In the data rows, the value 500 means zero.
Here are some points, each followed by its number:
tensor([591., 669., 431., 625., 579., 487., 445., 552., 533., 477., 593., 645.,
        605., 699., 560., 564.]) 0
tensor([367., 256., 345., 211., 356., 367., 221., 380., 309., 270., 283., 284.,
        346., 510., 319., 460.]) 1
tensor([487., 497., 431., 590., 459., 574., 428., 500., 481., 477., 507., 525.,
        622., 648., 491., 495.]) 2
tensor([401., 445., 586., 538., 459., 556., 497., 535., 567., 528., 369., 507.,
        450., 338., 542., 426.]) 3
tensor([470., 531., 397., 401., 390., 436., 376., 569., 464., 442., 542., 404.,
        518., 510., 456., 478.]) 4
tensor([573., 549., 414., 487., 390., 625., 479., 586., 584., 477., 473., 404.,
        622., 510., 560., 495.]) 5
tensor([505., 514., 431., 332., 338., 401., 393., 500., 429., 356., 438., 387.,
        346., 458., 439., 495.]) 6
tensor([591., 755., 793., 556., 700., 556., 755., 552., 653., 649., 628., 594.,
        587., 665., 783., 667.]) 7
tensor([573., 377., 448., 470., 476., 487., 479., 466., 464., 494., 473., 542.,
        536., 476., 456., 615.]) 8
tensor([453., 463., 483., 401., 425., 436., 497., 586., 584., 528., 421., 439.,
        450., 424., 370., 495.]) 9
tensor([608., 549., 655., 625., 769., 574., 548., 621., 687., 597., 576., 714.,
        501., 596., 577., 478.]) 10
tensor([591., 600., 483., 538., 614., 539., 583., 500., 533., 580., 542., 525.,
        656., 630., 663., 633.]) 11
tensor([419., 222., 465., 366., 321., 384., 393., 225., 395., 374., 266., 352.,
        277., 372., 353., 305.]) 12
tensor([470., 411., 448., 590., 476., 436., 617., 466., 464., 477., 404., 576.,
        467., 424., 542., 529.]) 13
tensor([625., 618., 569., 590., 597., 642., 634., 638., 670., 632., 610., 714.,
        501., 648., 663., 719.]) 14
tensor([487., 531., 586., 642., 734., 556., 703., 707., 670., 701., 490., 645.,
        553., 596., 577., 529.]) 15
tensor([246., 394., 448., 366., 407., 298., 445., 449., 464., 408., 335., 387.,
        191., 407., 370., 460.]) 16
tensor([539., 514., 465., 452., 407., 505., 479., 397., 446., 442., 438., 473.,
        398., 493., 474., 478.]) 17
tensor([470., 514., 638., 590., 562., 677., 583., 586., 584., 580., 507., 473.,
        622., 389., 594., 478.]) 18
tensor([591., 566., 465., 556., 511., 522., 514., 449., 567., 546., 662., 473.,
        605., 493., 542., 667.]) 19
tensor([487., 411., 552., 470., 579., 470., 428., 345., 533., 528., 473., 507.,
        450., 596., 474., 443.]) 20
tensor([384., 480., 500., 401., 442., 453., 428., 363., 464., 374., 421., 439.,
        381., 441., 336., 426.]) 21
tensor([694., 531., 689., 642., 683., 539., 634., 569., 653., 563., 645., 594.,
        656., 613., 577., 426.]) 22
tensor([367., 325., 276., 297., 270., 419., 462., 431., 429., 339., 387., 266.,
        398., 458., 456., 443.]) 23
tensor([453., 463., 569., 470., 493., 505., 445., 431., 429., 339., 507., 439.,
        432., 493., 456., 581.]) 24
tensor([436., 308., 379., 280., 321., 419., 479., 328., 446., 356., 438., 473.,
        450., 389., 525., 357.]) 25
tensor([505., 463., 517., 659., 631., 608., 514., 586., 601., 615., 576., 662.,
        536., 493., 474., 512.]) 26
tensor([591., 394., 397., 435., 390., 505., 376., 380., 326., 425., 610., 456.,
        501., 355., 439., 443.]) 27
tensor([470., 463., 431., 590., 321., 487., 410., 638., 412., 425., 369., 335.,
        398., 424., 439., 460.]) 28
tensor([436., 531., 465., 470., 442., 401., 548., 380., 412., 425., 335., 387.,
        346., 355., 525., 357.]) 29
tensor([539., 583., 534., 504., 579., 470., 548., 500., 584., 511., 628., 473.,
        622., 476., 439., 495.]) 30
tensor([625., 531., 517., 573., 614., 505., 548., 672., 498., 563., 559., 611.,
        639., 648., 474., 546.]) 31
tensor([401., 531., 586., 384., 442., 419., 548., 363., 498., 425., 473., 456.,
        432., 476., 456., 495.]) 32
tensor([470., 463., 638., 556., 648., 539., 565., 380., 498., 528., 524., 611.,
        450., 510., 560., 478.]) 33
tensor([642., 600., 569., 573., 528., 505., 514., 707., 567., 442., 645., 594.,
        605., 579., 560., 512.]) 34
tensor([539., 549., 414., 384., 476., 419., 359., 449., 412., 442., 421., 318.,
        484., 441., 456., 529.]) 35
tensor([384., 377., 465., 538., 390., 350., 428., 397., 481., 494., 387., 421.,
        329., 424., 491., 392.]) 36
tensor([401., 514., 414., 366., 373., 539., 410., 466., 326., 425., 404., 318.,
        450., 476., 491., 443.]) 37
tensor([487., 583., 448., 504., 614., 470., 514., 535., 446., 494., 507., 525.,
        381., 424., 405., 357.]) 38
tensor([453., 428., 586., 366., 511., 453., 531., 414., 464., 477., 455., 404.,
        415., 510., 405., 460.]) 39
tensor([419., 549., 483., 349., 407., 384., 359., 363., 429., 477., 387., 215.,
        415., 389., 439., 392.]) 40
tensor([728., 549., 569., 728., 528., 539., 617., 569., 636., 683., 783., 507.,
        742., 562., 594., 650.]) 41
tensor([487., 480., 345., 332., 425., 453., 428., 363., 429., 442., 438., 421.,
        450., 338., 388., 546.]) 42
tensor([332., 600., 431., 297., 459., 436., 342., 380., 446., 511., 387., 301.,
        329., 493., 439., 478.]) 43
tensor([315., 359., 500., 418., 338., 367., 359., 552., 481., 322., 335., 404.,
        295., 441., 405., 392.]) 44
tensor([453., 549., 465., 607., 631., 505., 445., 569., 498., 666., 576., 507.,
        518., 510., 697., 478.]) 45
tensor([573., 652., 758., 590., 614., 574., 755., 621., 670., 735., 576., 559.,
        639., 717., 766., 529.]) 46
tensor([591., 566., 655., 590., 700., 487., 617., 535., 584., 666., 628., 662.,
        639., 544., 646., 529.]) 47
tensor([487., 497., 465., 538., 545., 539., 514., 483., 567., 580., 387., 490.,
        484., 493., 525., 546.]) 48
tensor([556., 497., 672., 556., 614., 608., 669., 724., 584., 701., 679., 731.,
        553., 527., 646., 529.]) 49
tensor([573., 480., 586., 504., 545., 574., 514., 552., 533., 546., 421., 525.,
        553., 510., 508., 564.]) 50
tensor([591., 514., 517., 556., 476., 642., 651., 569., 429., 425., 731., 473.,
        639., 510., 491., 581.]) 51
tensor([556., 566., 689., 590., 425., 539., 531., 655., 567., 597., 542., 507.,
        518., 441., 611., 529.]) 52
tensor([470., 531., 569., 573., 511., 505., 548., 518., 533., 528., 404., 507.,
        484., 544., 491., 460.]) 53
tensor([660., 583., 620., 642., 666., 591., 600., 724., 567., 666., 748., 800.,
        570., 717., 525., 546.]) 54
tensor([436., 549., 534., 487., 476., 419., 617., 621., 567., 735., 542., 542.,
        501., 458., 663., 581.]) 55
Which two points above are nearest to each new point, looking only along the 7 directions in which the numbered points spread most? Their numbers follow each, nearest first.
tensor([470., 531., 345., 487., 442., 556., 479., 277., 395., 391., 455., 370.,
        450., 458., 474., 460.]) 42 35
tensor([677., 445., 517., 659., 545., 574., 565., 449., 653., 460., 559., 628.,
        518., 596., 491., 460.]) 26 50
tensor([350., 463., 362., 452., 356., 539., 514., 466., 498., 528., 318., 456.,
        484., 389., 456., 392.]) 36 9
tensor([453., 669., 603., 659., 459., 642., 651., 741., 653., 632., 507., 507.,
        484., 544., 508., 460.]) 52 18
tensor([91., 290., 328., 349., 287., 281., 324., 242., 360., 356., 266., 335.,
        260., 97., 215., 254.]) 12 1
tensor([367., 411., 517., 366., 562., 350., 565., 328., 515., 511., 318., 370.,
        329., 389., 405., 460.]) 29 36
tensor([591., 583., 500., 521., 511., 556., 514., 690., 429., 477., 714., 456.,
        570., 613., 594., 581.]) 34 51
tensor([573., 618., 724., 487., 528., 505., 583., 690., 584., 563., 542., 680.,
        432., 544., 594., 443.]) 52 49
tensor([419., 445., 431., 280., 373., 350., 393., 466., 360., 339., 369., 421.,
        450., 407., 370., 478.]) 6 37
tensor([384., 308., 379., 384., 390., 436., 410., 586., 515., 442., 438., 266.,
        398., 321., 491., 374.]) 28 36
tensor([436., 566., 431., 418., 390., 470., 479., 483., 274., 597., 335., 559.,
        605., 407., 611., 581.]) 48 17
tensor([660., 531., 483., 573., 614., 505., 548., 483., 515., 597., 524., 748.,
        553., 562., 508., 529.]) 26 31
tensor([642., 652., 758., 814., 717., 574., 600., 827., 619., 666., 731., 748.,
        742., 751., 594., 650.]) 54 14
tensor([419., 308., 500., 435., 579., 350., 445., 466., 395., 528., 387., 387.,
        415., 458., 508., 460.]) 36 29
tensor([608., 566., 689., 642., 614., 660., 548., 535., 584., 425., 524., 714.,
        587., 510., 560., 460.]) 22 26
tensor([367., 497., 465., 470., 390., 470., 514., 518., 550., 477., 421., 507.,
        467., 458., 474., 392.]) 9 3
tensor([625., 652., 586., 590., 579., 642., 583., 604., 584., 425., 765., 576.,
        622., 527., 594., 633.]) 34 51
tensor([487., 618., 517., 556., 562., 505., 445., 707., 550., 597., 490., 387.,
        553., 562., 439., 443.]) 53 45
tensor([556., 463., 431., 573., 528., 522., 342., 397., 446., 305., 542., 473.,
        518., 458., 456., 478.]) 27 17
tensor([229., 256., 345., 349., 390., 212., 393., 328., 378., 425., 335., 335.,
        277., 321., 198., 392.]) 12 1
tensor([591., 445., 586., 521., 476., 505., 634., 569., 619., 511., 576., 525.,
        570., 562., 577., 495.]) 50 52
tensor([91., 325., 328., 366., 407., 333., 307., 259., 378., 356., 232., 284.,
        88., 235., 267., 271.]) 12 16
tensor([487., 445., 448., 349., 442., 419., 428., 363., 481., 408., 352., 456.,
        381., 458., 388., 305.]) 21 36
tensor([694., 618., 552., 659., 545., 505., 600., 638., 515., 528., 696., 628.,
        691., 544., 577., 633.]) 41 34
tensor([746., 652., 689., 779., 769., 728., 583., 724., 653., 683., 851., 731.,
        691., 717., 577., 650.]) 54 22
tensor([539., 445., 328., 401., 407., 384., 273., 552., 360., 391., 490., 318.,
        415., 303., 456., 409.]) 37 28
tensor([642., 531., 552., 676., 631., 522., 634., 672., 619., 528., 765., 680.,
        622., 820., 542., 667.]) 54 14
tensor([178., 463., 414., 332., 528., 315., 445., 569., 464., 391., 369., 456.,
        501., 372., 491., 323.]) 36 29
tensor([591., 497., 328., 521., 425., 556., 548., 569., 498., 460., 490., 387.,
        501., 372., 491., 529.]) 5 4
tensor([436., 342., 397., 418., 442., 350., 445., 449., 567., 356., 473., 456.,
        312., 303., 508., 409.]) 36 21
tensor([470., 428., 586., 573., 442., 505., 548., 500., 550., 546., 438., 421.,
        381., 424., 611., 443.]) 3 53
tensor([453., 411., 362., 297., 321., 367., 324., 449., 292., 374., 301., 301.,
        467., 424., 491., 460.]) 23 37
tensor([591., 566., 689., 642., 614., 591., 634., 604., 550., 528., 696., 576.,
        656., 665., 560., 529.]) 22 34
tensor([539., 514., 465., 607., 459., 642., 462., 397., 498., 477., 455., 542.,
        587., 544., 353., 478.]) 2 8
tensor([556., 566., 483., 470., 648., 539., 479., 535., 515., 425., 610., 404.,
        553., 579., 577., 529.]) 30 19
tensor([660., 618., 448., 642., 459., 556., 445., 672., 601., 528., 490., 473.,
        553., 493., 542., 564.]) 5 2
tensor([470., 480., 362., 263., 442., 401., 290., 449., 343., 356., 455., 421.,
        450., 458., 284., 495.]) 6 42
tensor([625., 514., 672., 556., 614., 694., 720., 621., 601., 615., 817., 714.,
        656., 544., 560., 512.]) 22 49
tensor([453., 635., 500., 711., 786., 728., 634., 810., 584., 442., 662., 594.,
        673., 648., 491., 633.]) 54 31
tensor([419., 531., 517., 487., 528., 487., 565., 500., 584., 546., 455., 490.,
        501., 493., 439., 512.]) 53 48
tensor([556., 600., 552., 573., 597., 505., 686., 690., 446., 701., 593., 525.,
        450., 493., 456., 478.]) 52 50
tensor([556., 463., 448., 556., 597., 470., 410., 655., 498., 528., 524., 714.,
        518., 476., 577., 495.]) 26 2
tensor([522., 514., 483., 487., 493., 487., 565., 466., 515., 563., 576., 611.,
        501., 476., 542., 529.]) 50 48
tensor([384., 428., 328., 349., 373., 470., 307., 397., 274., 305., 421., 318.,
        295., 303., 439., 478.]) 23 42
tensor([487., 583., 414., 470., 425., 522., 428., 500., 412., 546., 559., 542.,
        484., 441., 542., 512.]) 2 5
tensor([522., 514., 483., 435., 476., 522., 376., 586., 378., 425., 507., 473.,
        518., 389., 474., 512.]) 4 17
tensor([625., 686., 483., 556., 511., 625., 479., 741., 550., 374., 610., 611.,
        484., 562., 542., 564.]) 34 31
tensor([384., 514., 448., 504., 476., 419., 445., 672., 636., 546., 507., 525.,
        484., 544., 525., 478.]) 53 48
tensor([660., 600., 517., 573., 717., 711., 651., 638., 636., 615., 524., 748.,
        656., 682., 732., 736.]) 14 54
tensor([556., 583., 569., 470., 528., 487., 583., 552., 533., 494., 421., 387.,
        432., 424., 611., 546.]) 53 50
tensor([332., 549., 465., 401., 459., 522., 445., 466., 481., 477., 387., 370.,
        484., 355., 491., 409.]) 29 37
tensor([470., 531., 414., 504., 442., 487., 531., 431., 464., 563., 404., 559.,
        536., 613., 456., 460.]) 48 8
tensor([522., 463., 448., 452., 407., 470., 359., 586., 498., 425., 490., 473.,
        605., 510., 422., 512.]) 4 2
tensor([281., 394., 534., 263., 407., 384., 445., 345., 498., 511., 318., 370.,
        467., 476., 439., 340.]) 29 36
tensor([384., 531., 414., 280., 252., 419., 393., 380., 395., 339., 438., 387.,
        329., 252., 353., 392.]) 23 40
tensor([298., 377., 431., 211., 321., 333., 393., 277., 378., 374., 352., 335.,
        277., 321., 336., 443.]) 12 1
tensor([522., 445., 448., 435., 407., 505., 497., 414., 395., 408., 438., 370.,
        398., 389., 370., 357.]) 21 17
tensor([591., 480., 638., 676., 734., 660., 617., 793., 567., 683., 662., 748.,
        691., 803., 680., 529.]) 54 14
tensor([505., 411., 552., 538., 476., 539., 548., 449., 446., 374., 542., 559.,
        605., 544., 542., 529.]) 8 50
tensor([556., 445., 414., 556., 373., 505., 497., 397., 223., 356., 490., 456.,
        553., 527., 405., 598.]) 27 8
tensor([350., 325., 379., 384., 528., 419., 428., 363., 481., 477., 490., 370.,
        277., 338., 422., 357.]) 36 29
tensor([401., 308., 552., 470., 493., 419., 514., 397., 464., 425., 266., 439.,
        467., 424., 474., 478.]) 36 29
tensor([143., 187., 362., 315., 356., 367., 462., 345., 309., 305., 318., 335.,
        329., 338., 405., 323.]) 12 16
tensor([281., 377., 448., 556., 390., 436., 479., 500., 515., 460., 404., 490.,
        277., 424., 439., 426.]) 36 9
tensor([401., 549., 465., 332., 390., 436., 548., 518., 429., 408., 455., 421.,
        432., 476., 456., 598.]) 6 17
tensor([642., 531., 517., 676., 769., 539., 548., 414., 481., 528., 662., 697.,
        605., 527., 697., 564.]) 47 22
tensor([556., 600., 534., 676., 614., 660., 565., 483., 653., 752., 507., 731.,
        639., 596., 491., 598.]) 47 26
